(in the rows, 128 means zero)
Where one turn sends some rows of the set: a few examples, then the rows asked
Z542: [117 145 124 145 101 126 147 125 151 146 122  99 137 143  97 143 125 145
  95 108 138 151 129 137]
Z122: [109 190 106 133 136 123 121 141 129 148  99 124 149 136 129 106 129 128
 116 110 143 165 146 142]
Z126: [153 170 152 136 135 134 128 124 118 134 101 140 130 146 108 128 127 111
 154 127 139 122 133 123]
Z657: [109 119 126 131 142 101 127 147 147 117 159 127 138 133 132 148 129 110
 152 121 142 131 146 151]
Z425: [112 129 128 144  87 105 139 136 143 145 130 116 138 144  99 127 126 153
 106 104 123 168 139 133]
Z553: [140 110 120 135 123 144 102 144 143 125 131 147 148 145 141 118 121 115
 124 131 144 150 115 111]
Z791: [122 151 108 155 139 139 106 100 123 102 139 112 145 164 130 128 129 134
 113 102 144 162 140 153]
Z158: [130 131 130 139 114 105 113 138  99 112  98 126 169 159 111 134 130 135
 118 152 134 164 165 155]
Z530: [139 104 122 126 144 132 122 147 129 111 129 151 143 140 138 107 123 114
 117 130 144 152 124 107]
Z576: [141 123 134 133 143 139 112 137 141 125 134 150 156 159 133 104 121 126
 127 126 152 150 116  98]
Z627: [118 142 156 110 109 112 141 127 130 126 121 138 128 123 118 124 118 114
 149 108 103 144 119 169]
Z16: [113 128 110 154  92 123 134 139 150 143 134 106 142 150 103 131 141 147
 105 112 138 163 130 129]
Z259: [131 133 132  95 140 127 148 111 146 139 117 139 174 176 113 148 112 135
 122 125 121 168 140 155]
Z88: [134 167 137 132 125 125 134 110 105 133 115 127 133 146 131 124 144 115
 163 130 154 120 122 132]
Z694: [105 179  97 146 140 129 140 131 125 144 118 123 144 130 117 106 123 144
 115 101 147 164 134 141]
Z321: [126 125 132 132 128  99 145 126 121 141  93 154 149 137 120 128 157 147
 126 121 129 136 145  99]
Z367: [ 95 128 140 124 138 103 128 157 141 110 148 120 139 142 123 135 130 106
 163 122 140 142 126 155]
Z151: [131 129 134  94 144 106 142 128 137 141 121 127 174 179 119 139 125 122
 126 126 118 180 131 159]
Z559: [129 149 110 155 120 130 126  99 103 101 136 123 144 170 142 126 127 139
 119  95 138 159 138 157]
Z203: [125 117 127 130 133 119 137 111 129 120 132 147 128 159 119 101 120 131
 116  89 177 145 159 144]
Z474: [118 122 112 137 147 103 136 133 126 134  96 145 138 152 128 124 152 125
 128 106 114 141 148  94]
Z65: [138 148 140 130 135 107 148 118 122 102 115 155 145 168 141 125 143 109
  84 114 148 141 132 159]
Z777: [125 142 146 103 154 120 133 121 141 128 127 140 185 174 120 137 117 137
 110 123 124 173 135 157]
Z919: [115 185 121 136 132 131 115 128 129 141 111 124 152 137 127  94 116 146
 110 101 134 165 130 139]
Z179: [112 149 150 105 104 112 139 117 131 131 129 148 125 131 119 117 118 112
 128  99 104 146 137 169]
Z244: [133 120 122 115 127 145 119 141 139 118 131 137 143 139 135 117 123 124
 129 139 152 140 118  94]
Z249: [130 114 127 124 144 123 125 104 146 123 126 146 124 158 111  96 117 121
 104  89 154 149 149 139]
Z552: [145 159 139 133 150 121 135 104 122 108 107 156 148 171 122 127 145 106
  91 123 141 147 133 153]
Z801: [114 141 141 118 127 115 118 131 149 131 118 136 126 133 112 121 101 122
 128  83  95 140 139 163]
Z630: [142 132 135 110 141 123 149 116 123 131 121 132 176 169 111 144 117 132
 111 130 123 178 126 171]
Z312: [118 131 121 160  92 113 141 127 154 146 129 106 144 137 108 132 127 149
 100 115 148 155 135 139]
Z707: [135 169 124 137 125 118 129 120 100 132 101 146 132 144 116 124 128 108
 159 119 136 112 140 129]
Z943: [119 109 119 119 130 107 144 125 134 135  97 158 150 144 120 126 155 140
 120 114 115 145 154 107]
Z849: [120 115 111 134 134  94 149 123 134 128  96 154 146 152 129 123 142 137
 121 117 114 134 146 103]
Z571: [102 183 109 138 121 131 119 136 123 154 110 140 154 123 117 110 128 137
 121 107 134 164 132 153]
Z622: [116 125 127 134 119 100 112 153 106 109 105 112 170 164 113 144 138 147
 116 150 137 152 139 146]
Z852: [120 128 136 133 130 112 113 145 134 110 156 111 148 154 121 156 124  99
 143 132 156 134 145 151]
Z104: [ 95 122 128 123 136 103 117 144 139 113 158 121 144 168 126 137 127 108
 150 121 148 138 128 161]
Z658: [118 137 135 115 114  98 139 115 148 140 127 129 132 135 122 136 111 114
 124  84 102 134 134 170]
Z107: [139 175 123 150 118 119 143 128 110 136 125 126 128 147 110 132 128 115
 167 132 145 127 134 141]
Z973: [134 140 137 106 114 100 140 124 129 126 111 138 128 132 121 126 107 115
 133 113  98 129 133 179]
Z847: [114 140 138 140 158 114 110 146 149 116 146 106 155 162 122 159 130 114
 146 121 143 139 133 151]
Z41: [130 116 140 131 121 121 101 144 101 117 101 131 169 152 103 144 130 127
 113 143 133 158 153 160]
Z155: [129 136 126 127 114 113 114 143 102 119  88 117 168 158 109 134 147 139
 109 151 137 157 149 154]
Z270: [123 165 140 132 128 122 145 125 112 129 116 122 134 141 115 129 135 119
 180 129 145 127 117 140]

Z571 moves to Z151
Z179 moves to Z104
Z849 moves to Z312
Now find these:
Z847 moves to Z126
Z122 moves to Z259
Z542 moves to Z41
Z367 moves to Z270
Z552 moves to Z249
Z630 moves to Z530
Z559 moves to Z65
Z973 moves to Z657
Z425 moves to Z622
Z943 moves to Z16
Z576 moves to Z919
Z852 moves to Z707

